One turn or mirror swaps these rows in pairs. Which row does each one swap with?
The rows were stretched afterwards, more along some directions than others.
dun: [-27  15 -10  28 -12  22   4   8 -22   5  20  -3   5 -16  17   3  -4  10
   2   0  27 -11]
biv: [-10 -13   0   2  -8  18 -13  24 -22  10  23  -7   4 -10   2   8  19  -2
  -5 -14  20  -2]
kudir: [-13 -17  -1   1  -9  18 -10  16 -24  -9  -3  11  32  12   0   3   7   8
 -26 -14  18 -13]
lipi: [ -5  -5 -21  -8   6  28 -14   6 -11 -12   7   4  18 -15   2 -14   4  13
 -18 -13   7   5]
lida: [-32  15  11  18  -2   4   7  -8  -9   9  20  20  18  -7   9 -11 -21  18
 -17 -12  18 -15]
vad: [-11 -25   9  14   1  22  -8  14 -18 -12  12  29  20  10   7   5  14  24
 -19 -15   7 -14]
gak: [-20 -17   3  17 -16  33   0  -4 -25   0  42  13  13  -9   4 -16  -3   5
  15 -16  14  -3]
veva: [ -3 -23   5  18   1  28  -2  27 -24   3  10   5   4  -6  -5  -2  24  12
  11   0  18   8]
naf: [-15 -14  -1   6  -4  37 -10  19 -34   1  22   5   6 -10 -11  -9   6   5
   2  10  17   0]
rab: [-26  -6  -8  16  11  18   3   9 -15  11  10  35  29 -17  16 -10 -14  12
  11 -10  11 -11]
beme: [-17  -4   7  22   2  20  -6  -6  -9   1  24  26  20  -6   0 -36 -16  19
   6 -22  11   1]
peduz: [  4 -21  11  15   5  13 -13  20 -23 -11   9  34   5   2  -2  18  27  23
  -6 -15  13 -13]
bigeb: [ -7  -2 -11   7  18  41 -15  28 -31   1  11   7   6  -9 -20 -20   7  33
 -12   1  13  -9]
tegis: [-17  -1   4   4  -2   2 -15  -3 -10  -8  18  15  11   5   9  17  10  14
 -25 -27  -1 -12]
gam: [-12  -9   4   7  19  25 -20  22 -16  -6  11  33  -5 -11  -8 -11  -3  29
  13  17  15   6]
sase: [ -5 -13   5  21   1  32   7  25 -30   5   3  -2   1 -15  -5 -11   0  22
  -2  -2  28  -3]
Vabi: [-25 -14   0  14 -14  16   6   7 -18   0  18  20  17 -32  11 -17 -16   6
   9   3  30   3]
vifet: [-19 -23   0  17  -8   8  -6   6 -28 -14   1  26  10  15  10  -4  -6  15
   5 -11  17 -14]
gul: [-16   9   5   0  -6  24   8  -5 -21  -5  22   6  35 -27  10  -8 -18  15
  -3 -30   9  -1]
mab: [ -1  -8   4  10 -10   6 -17   6 -11 -13  16  13  30   5  17  15  14   7
 -11 -29 -10  -7]
Dob: [ -6  14 -11   6   3  16  -2   8  -1   7  17  -3  24  -7  11 -18  -9  11
  -5 -25  17  11]
buf: [  3 -19 -17  -6  -4  33 -22  23 -25 -15   3  -3  15  -7   5  -7  11   4
  -5  -3   3   0]
vuviz: [  6  -1  -9   5  -2  38  -5  16 -32   5   7   6  29  -3  -9 -10 -17  13
   4 -12  31  -4]
mif: [ -4 -31 -17   2  11  27  -8  16 -31  -8   2  25  19   8   8   3  18   3
  -5 -18   1 -12]
kunad: [-22  19 -18  11  19  18 -12  -5 -17   1  13  16  19  -9  22 -12 -17  35
  -6  -8   8  -9]
Neke: [ -8  -3  -3  11   5  15 -18  -3 -20  -3  14  23  19  -9   2 -24 -18  28
   6 -24  21  12]
mopa: [-36 -10   1  12   6  17  -5   7 -13  -4  20  21  30 -23  -7 -24 -17  11
   6  -3  24 -11]
telob: [-18   1  10  10  -4  12  20  11 -19   6   0  26  22  -4  11   8 -11  18
 -10 -13  20  -5]
gik: [ -5   2   1   8  -6  15   6  12 -44   5  17  12  15  -7  15  18   6  -5
   3  -9  29  -9]
mozal: [-12   3 -15  -3  -4  26  -7   9 -11  15  11  -6  38   1   9 -20  -6  23
 -20 -27  22 -12]
fider: [-31  16 -10  25   0  22  10   0  -3  11  31  14  30 -25  14 -15  -7  30
  -4 -24  19  -4]
Vaf: [-14   3  -1  19   5  26 -10   0  -3   0  35   4  11 -16  11  -6  -3  27
   0 -23 -13 -14]
Tove: [ -7  10 -22  -4  16  28 -12  19 -27  -9   3   1  35 -16   3 -12  16   9
 -23 -15   1 -14]
fifov: [-15 -10   9  30   4  29 -18  12 -25  -3  28  31  -1 -18  -2 -26   5  44
  17 -14  29 -10]
Fope: [-10  17 -11   6   6  40   3  21  -6   3  18  -2  21 -26   8 -11  -3  21
   2  -2   9   5]
Nedod: [ -8   8 -12  -3  12  25 -27   7 -25   4  11   2  10  17  -1  -2   8  16
 -27 -17  -4 -13]
nuzep: [-11   7  -9   9  14  22 -17  -2  -6  -4  17  21   7  -8  -1  -5 -20  30
   5 -14  11  -1]
sud: [-14   4   2   9   6  12 -25   2 -13  -5   7  22  12  -3  -5 -15  -9  38
  -9 -20  23  -6]
Tas: [-19 -24  10  10  -1   9 -17  17  -9 -14   9  24  13 -19   2 -10   7  16
  10   5  24  -6]
bek: [-10  28 -11  10  -6  30  12   7 -15  -4   7 -10  28 -27   8 -22 -19  17
 -10   7  15  -8]
tor: [-28  23 -16  -1   5   6   1  -5 -26   5   4   4  26 -11  21  -4 -16   9
 -20 -10  19  -5]
mur: [-38  21   0  20   0  15   9   4  -3  -1  30   5  16 -22  10  -3 -17  16
  -7   4   6 -19]
Zuz: [-16   0  -1  12 -10  13  -3  10 -15  -1  13  -3   6 -22   2 -25 -16  18
  10  -7  50   1]
robu: [  0  -3 -15   2   3  24   2   7   3 -14  11  12  19  -1   1   8   3  13
 -24   0 -16  -5]
bok: [-10  -3 -23  -2   2  22 -13   7 -30   2   3  11  15  18   5  18   6  12
  -7 -11   5  -9]
fined: [ -8 -22   6  13  17  20 -19  25 -19 -11  10   5   7  -2   2 -10  19  34
  14 -10  13 -10]
sigo: [ -8 -29   0  16   1  25   0  21 -22  -8  15  12   5 -14  -7 -11  11  23
  22  11  31  -4]
paset: [-24  13 -14   7   2  21   5   5 -19  28  17  16  27  -5  19  10  -8   6
 -22 -28 -18  -4]
Tasir: [ -9 -25  10  11   5   4 -13  22 -12  11  22   9   8   2   0  -2  14   4
  15 -11  17   3]
nalop: [-12  21 -10  22  -3  25  13   6  -1   0   9  -7  22 -22  13 -18 -15  21
   8  -2  18   6]
Pasom: [ -4  -7 -11  10 -13  27 -26  10 -43 -12  11  19  34  -9  -4  -9  13  29
  12 -18  31 -19]
kof: [-35  -9   8   2  -4  -1  -3   3 -28  11  27   7   6  -1  25   0   5   5
   3 -14  33  -9]
Rok: [ -5   9  -6  11  12  18 -19   4 -11  10  23   6  24   0  12  -7  11   7
  -5 -24 -26  -9]
sazus: [  2  18  -5  15   3  37  -7  14 -23  10  15   1  31 -26  10 -30  -5  30
  12 -12   4 -10]

Swapped with fifov: Vaf
Swapped with Rok: beme
Swapped with Vabi: buf
Swapped with tegis: sud
Swapped with sase: dun
Swapped with gak: sazus
Swapped with bek: naf

